(in the rows, 100 means zero)
Named turns come first, each shown by rows before and after it. Which turns, in which order, take the first row of each pair that follows to the second? Write the first one first, as in the answered first pair.
Tavib (before -> after):
[106,  94, 102, 105,  91, 110, 105, 104,  97,  91, 107,  98,  99,  96,  92,
 106,  87, 115,  93, 104, 109, 110,  99,  82,  96, 115, 106,  98,  96, 103,
 104, 104,  93,  92, 109, 115,  94] -> [108,  97, 101,  96,  80,  98, 108, 110, 100,  89, 110,  92,  98, 101,  88,
  94,  87, 105,  91, 106, 102, 115,  95,  98, 107, 108, 103,  87,  97, 101,
  89, 107,  94,  98, 104, 112,  92]
[ 77,  75, 106,  89,  69,  88,  90, 113,  97,  90,  94,  85, 102,  86,  86,
  97,  83, 103,  83,  78,  93, 120, 105, 100, 102,  97,  87,  95, 107, 126,
  87, 107,  98,  94, 112, 107,  82] -> [ 86,  75, 105, 104,  84,  96,  87, 102,  92,  96,  88, 101, 101,  85,  89,
 115,  84, 118,  89,  76, 112, 122, 107,  82,  91, 111,  95, 105, 103, 124,
 107,  95,  96,  83, 111, 112,  77]
[ 92, 101, 103, 116, 133, 103, 101,  99, 101,  98, 104, 108, 106, 105, 104,
 100, 101, 107, 114, 100, 100,  96, 115,  96,  96, 104, 103, 104,  98, 106,
 121, 110,  97, 102,  86,  94, 116] -> [105, 112, 102, 110, 120,  85, 105, 102, 104,  98, 111, 106, 104, 106, 101,
  83, 105, 103, 118, 106, 101, 109, 109, 114, 112, 102, 106,  87, 101,  99,
 110, 105,  97, 110,  78,  97, 106]
[ 57, 100, 112,  99, 119,  93, 119, 119, 118,  96, 123, 105,  84,  86, 107,
  80, 106,  77,  94, 124,  97,  78, 105, 143, 100,  77,  93,  95, 130, 142,
  84,  97,  78, 102, 132, 107, 126] -> [ 84,  98, 107, 128, 146, 107, 113,  94, 104, 110, 116, 138,  83,  83, 104,
 113, 108, 109, 112, 116, 130,  87, 108, 115,  79, 104, 108, 117, 128, 138,
 124,  75,  76,  84, 135, 124, 111]
tek (before -> after):
[ 95,  88,  88,  69,  46,  73,  97, 114,  99,  96,  95,  89, 105,  96,  72,
  80, 104,  92,  86, 100, 116,  85, 107, 103, 100, 102, 107, 111, 102,  81,
  94,  89, 112,  98, 115, 106,  69] -> [111, 101,  84,  78,  76,  55,  96, 100, 101, 106,  92,  97, 110, 100,  83,
  76, 114,  95, 101, 104, 129, 103, 100, 119, 108, 107, 118, 103, 104,  77,
 107,  84, 119, 108,  97, 115,  60]
[142, 120,  95, 100, 101,  74, 107,  85,  96, 115, 105, 122, 105,  97, 101,
  97, 108, 113, 119,  97, 124, 127,  95, 118, 121, 115, 110,  82, 106,  88,
 104,  81, 103, 107,  81, 115,  70] -> [121,  94, 100,  94,  68, 119, 103,  95,  81, 101, 101, 125,  93,  90,  82,
 130,  91, 126,  95,  85, 123,  96, 112,  74,  83, 121, 101, 111,  98,  99,
 108,  80,  90,  73, 113, 109,  76]
[ 75,  91,  96,  91, 102, 100, 104, 108, 103,  88, 100,  88, 106, 104, 109,
  94, 102,  83,  87, 110,  80,  89, 106, 112, 103,  87,  94,  99, 107, 115,
  85, 118, 100, 107, 100,  88, 125] -> [ 98, 103,  87, 109, 138,  87, 100,  86, 103, 104,  95, 106, 110, 104, 118,
  99, 110,  94, 106, 110, 101, 107,  98, 119, 110,  99, 108,  96, 106, 105,
 107, 109, 107, 115,  83, 101, 114]
sata (before -> after):
[ 82,  99, 109,  95,  97, 103, 106, 111, 112, 100, 102,  84, 103, 106, 111,
  87, 101,  95,  94,  97,  78,  85,  95, 113, 105,  84,  89,  95,  98, 100,
  79, 110, 111, 110, 101,  85, 113] -> [103, 103, 105, 122, 138, 102, 100,  87, 104, 114,  95, 103, 108, 107, 120,
 104, 108, 113, 112,  95,  99,  99,  92, 104,  96, 103, 104, 106,  95, 100,
 111, 100, 116, 107,  93,  99, 108]
[105, 102, 100, 113, 118,  85,  89, 100, 103, 103, 109,  95, 109, 113, 110,
  86, 109, 105, 103,  95,  96, 103,  92, 104,  90, 116, 114, 100, 100, 101,
 110, 113, 105, 100, 104, 101,  97] -> [115, 103, 103, 103,  97,  85,  91, 105, 103, 100, 110,  94, 102, 114,  98,
  81, 106, 108, 102,  95, 104, 112,  94, 104,  93, 118, 117,  96, 101,  96,
 102, 105, 102,  94, 105, 104,  84]
[ 97, 104, 105, 124, 146,  77,  87,  99, 104, 104, 101,  86, 125,  82, 105,
  82, 124,  63, 107, 105, 121, 121,  72, 148, 139,  79,  98,  91,  92, 116,
  82,  95, 109, 134,  75, 114, 128] -> [127, 110, 104, 128, 129,  69,  89,  90,  95, 107,  99, 105, 117,  75,  91,
  85, 126,  76, 116, 105, 146, 142,  72, 140, 139,  91, 110,  95,  94, 103,
  93,  73, 104, 124,  78, 129, 101]
Pairs:
(two turns a pair)
[ 75, 106, 101,  83,  92,  83, 103, 119, 116,  95, 119,  72, 110,  93, 105,
  78,  99,  81,  95, 104,  79, 101,  95, 130, 117,  84,  93,  94,  97, 103,
  79, 123, 101, 118, 101,  87, 109] -> [125, 120,  97,  93,  74,  70, 106, 101, 105, 107, 117, 100,  99,  88,  85,
  82, 102, 102, 111, 105, 117, 131,  94, 119, 116, 105, 114,  94,  99,  80,
  95,  87,  96, 103,  97, 110,  66] -> tek, sata
[ 85, 101, 108, 106, 130, 106,  93,  98, 115,  96,  93, 106,  90, 105,  95,
 115, 104,  98, 103,  94, 112,  75, 105,  89, 128, 125,  96, 108, 121, 105,
 120, 131, 101, 120, 101,  79, 118] -> [ 98,  98, 107, 102, 106, 115,  98,  99, 108,  91,  92, 113,  84,  99,  78,
 120,  99, 104, 101,  93, 127,  76, 108,  73, 119, 132,  98, 116, 123,  99,
 126, 117,  90, 106, 114,  82, 103] -> Tavib, tek
[ 93,  98,  95, 106, 135, 101, 102,  85, 111, 110, 105, 100,  98, 103, 113,
  95, 105,  98, 109,  95,  85,  95,  93, 124, 104,  97,  98,  82,  91, 102,
 110, 120, 105, 125,  85, 102, 118] -> [ 82,  95, 103,  87,  98, 103, 106, 101, 112,  95, 109,  86,  91,  99, 100,
  87,  96,  88,  94,  95,  73,  86,  96, 123, 105,  87,  88,  77,  94, 102,
  92, 123,  98, 124,  97,  93, 118] -> sata, Tavib
[108, 107, 102,  95,  77,  95, 102, 110, 104,  95, 106,  95,  97,  94,  87,
 101, 106, 103, 102,  96, 107, 110,  96, 103, 111, 102, 103,  96, 101,  96,
  95,  90,  97,  97, 100,  98,  85] -> [ 92, 102, 105,  91,  86,  96, 101, 115, 106,  90, 109,  84, 101,  98,  97,
  98, 103,  95,  95,  97,  91,  98,  96, 108, 110,  93,  95,  94, 101, 101,
  87, 102, 104, 103,  98,  89, 103] -> tek, sata
[ 91, 107,  95, 105, 115, 106, 100,  87, 102, 111,  94, 107, 100, 100, 109,
 111, 105, 101, 103, 101, 103, 102, 104,  90, 102, 106, 109, 106, 110, 102,
 104, 104,  98,  98,  99, 105,  99] -> [103, 109,  96, 101, 100, 101, 102,  91, 100, 109,  97, 112,  96,  98,  99,
 104, 103, 102, 101,  99, 110, 109, 105,  88, 105, 109, 111, 101, 111,  98,
 101,  96,  93,  94, 101, 108,  87] -> tek, Tavib
[121,  98, 114,  99,  69, 103,  97,  68,  92, 107, 104, 111, 104, 101,  73,
 111, 106,  89, 124,  99, 102, 123,  98,  99, 123,  96, 128,  90,  95,  85,
 106,  96,  97,  80,  91, 132,  60] -> [104, 104, 111, 104, 107,  86,  97,  64, 105, 112, 104,  98, 117, 109,  97,
  98, 116,  71, 131, 105,  83, 122,  92, 124, 135,  84, 124,  82,  97,  95,
  99, 117, 109, 102,  76, 121,  81] -> Tavib, tek
[126, 120, 102, 105, 113,  54,  91,  84,  98,  97,  96,  98,  91,  95, 113,
  91,  85, 121, 110, 113, 118, 114,  69, 132, 124,  88, 118,  83,  95,  90,
  93,  78,  88, 109,  80, 117,  87] -> [111, 102, 101, 124, 142,  91,  83,  74,  87, 101,  87, 110,  92,  95, 116,
 131,  78, 141, 109, 100, 126,  96,  80,  98,  92, 102, 115, 112,  90, 104,
 122,  77,  88,  92,  93, 118, 100] -> Tavib, Tavib
[126, 113, 119,  95,  64, 117, 127,  93,  85, 108, 127, 122,  87,  88,  92,
  96,  90,  54,  82,  84,  92, 158,  90, 102, 119,  90, 103,  83, 100,  91,
  71,  75,  74,  93,  80,  85,  77] -> [101, 112, 116,  98, 110, 110, 122,  93,  96, 112, 126, 111, 100,  94, 121,
  92,  99,  43,  86,  86,  67, 150,  86, 123, 129,  73,  97,  76, 103, 102,
  68, 100,  86, 117,  67,  75, 103] -> Tavib, tek
[ 73,  63, 119,  83,  20, 109, 107, 131, 119,  74,  99,  86, 106, 115,  83,
  94,  91,  86,  83, 115,  77,  54, 114,  98,  99, 102,  79,  99,  87, 119,
  85, 118, 108, 103, 120,  74, 112] -> [136,  80, 108, 131,  72, 102, 102,  81,  98, 107,  87, 143, 108, 114,  87,
 132, 100, 131, 123, 107, 141,  89, 111,  73,  84, 144, 116, 118,  84, 102,
 149,  80, 112,  87, 104, 112,  75] -> sata, sata
[ 83,  87,  94, 105,  89, 128,  76, 104, 123,  76,  94,  70, 121,  98,  89,
 108, 106,  56, 115,  90, 111,  93, 114, 142,  74,  90, 101, 124, 133, 115,
  68, 104,  95,  78, 111, 121, 100] -> [101,  95,  89, 123, 116, 127,  72,  86, 119,  89,  89,  88, 126, 100,  92,
 122, 110,  71, 131,  90, 131, 103, 114, 136,  71, 102, 111, 129, 130, 113,
  89,  97,  95,  75, 103, 131,  92] -> tek, tek
[ 77, 114,  91, 103, 115, 122,  78,  93,  98,  88, 102,  99, 108,  90,  78,
 110,  91,  83, 104, 103, 101,  75, 107,  90,  99, 134,  91,  86,  89, 114,
  99,  99, 109,  94, 120, 101, 106] -> [ 87, 117,  93,  97,  92, 119,  82,  96,  98,  86, 104,  96, 105,  88,  64,
 104,  87,  85, 104, 103, 108,  80, 105,  85, 104, 134,  92,  82,  91, 109,
  94,  91, 105,  90, 121, 103,  95] -> sata, sata
[120, 111, 104,  84,  72,  91, 105, 113,  89,  94, 103,  96,  99,  93,  76,
  87, 101,  93,  98, 111, 110, 120,  99, 104, 107, 107,  98,  84, 100,  86,
  95,  93,  97,  96, 105,  97,  80] -> [ 80,  93, 103, 105, 123, 121,  92, 102,  85,  96,  95,  99, 107,  99, 101,
 123, 100, 103,  98, 104,  96,  89, 111,  84,  81, 111,  91, 107,  93, 108,
 115, 112, 103,  92, 111,  88, 119] -> Tavib, sata
